Each path below is one point turned by a fixed rotation once a step. After each direction that follows a path, write how fast that rotation turns it, in degrees a step (0 if it stays still).
Each turn is a multiple of 5 degrees from 10 to 175, or 0.
Each row of a path follows its step; steps can be skipped.
Rotation 1:
step 5: 8  1  -5  11  11  -10  2  -4  -10  12  5  0  -1  1  4  -13  16  -1  7  -3  4  -1  5  -10  3  7  -1  9  9  -7  -5  13  -16  23  5  -2  5  5  4  -9  3  11  -9  -5
step 14: 2  17  -9  3  7  12  -13  11  -2  -2  13  -11  5  -12  0  -11  3  -13  -8  1  4  2  7  -5  9  -4  -14  -5  3  -9  -6  9  -16  3  12  0  12  -2  -4  -11  -3  4  -5  0
step 16: -3  3  -9  2  6  -2  -15  12  1  -5  6  4  -3  6  -8  -22  0  -2  -3  5  3  -6  5  -5  -1  -3  -11  7  -2  4  8  9  -13  2  -4  10  15  13  -6  5  -10  11  -15  -12
step 26: 6  10  -12  4  4  4  -7  -4  1  1  -4  -6  10  2  -6  -11  10  -16  3  18  5  4  12  -15  8  4  -9  0  8  0  11  -7  -17  0  9  6  6  1  -1  8  -7  7  -9  -8
step 29: 2  8  3  8  9  7  7  -6  1  0  10  -6  -1  -14  -7  -14  5  -15  13  -1  -3  5  3  -14  7  -4  -4  -5  -9  -11  -4  22  -7  -3  7  4  2  7  -9  -14  -1  9  -3  8
step 33: -16  1  -7  0  -3  -2  0  2  1  6  -2  1  -5  2  -7  -14  -4  -20  -8  -8  1  4  -5  -17  9  -6  -8  4  7  8  3  12  -19  2  7  4  -2  6  -15  -3  -11  -5  -13  2
step 34: 1  9  3  8  5  12  -11  -8  3  -3  3  -10  0  2  9  -13  5  -13  21  3  -7  3  14  -8  -3  3  -4  7  6  -7  4  -3  -8  2  13  14  9  16  -6  6  -1  -10  -3  -6
step 37: -4  4  5  18  2  -8  12  4  1  -7  13  -11  7  -3  -4  -7  0  -6  2  -2  8  -9  -3  -11  11  -6  -12  -5  7  -16  -3  8  -17  -1  2  12  5  2  -10  -8  3  6  -5  -11
4  0  -2  0  -2  -4  8  4  2  1  -4  4  5  6  -2  0  -1  -2  -1  -1  2  -6  -1  -3  1  -3  -1  1  0  -3  3  -2  -1  0  -5  2  1  0  3  3  -1  2  0  -5 | 70
0  4  2  -2  -6  -3  0  1  4  0  0  -6  -1  -6  -3  -1  1  3  -4  4  2  1  -2  -1  -1  5  -2  -6  3  -3  -1  -2  -1  6  -4  -2  -2  2  2  3  -3  0  0  -2 | 65
1  -2  2  -2  0  -3  6  -3  -1  4  1  3  -6  2  0  -1  0  1  4  -1  -2  5  0  -2  -1  1  7  -3  3  -5  -2  2  -5  -4  0  -5  2  2  1  0  -1  -4  1  0 | 175
3  -3  1  1  -2  6  0  -1  2  3  3  5  0  -1  0  -1  -1  -2  -6  0  -7  -2  -1  -2  -1  -2  2  -4  1  -1  -1  4  1  4  0  -3  -4  -3  -3  -1  4  3  -4  -3 | 95
-6  0  6  4  -4  0  1  5  1  1  -3  3  -2  1  2  -3  1  1  0  -2  2  1  -3  -2  -2  -5  0  -4  3  4  4  -1  3  3  3  -1  4  -2  0  3  0  -3  -2  5 | 120
2  -2  2  0  4  -4  -1  1  0  -1  -3  -5  -7  0  -2  -1  1  -2  4  3  -1  0  -1  0  1  -2  4  0  -4  6  3  5  -1  3  -7  -1  1  -4  -2  2  2  4  0  -1 | 130
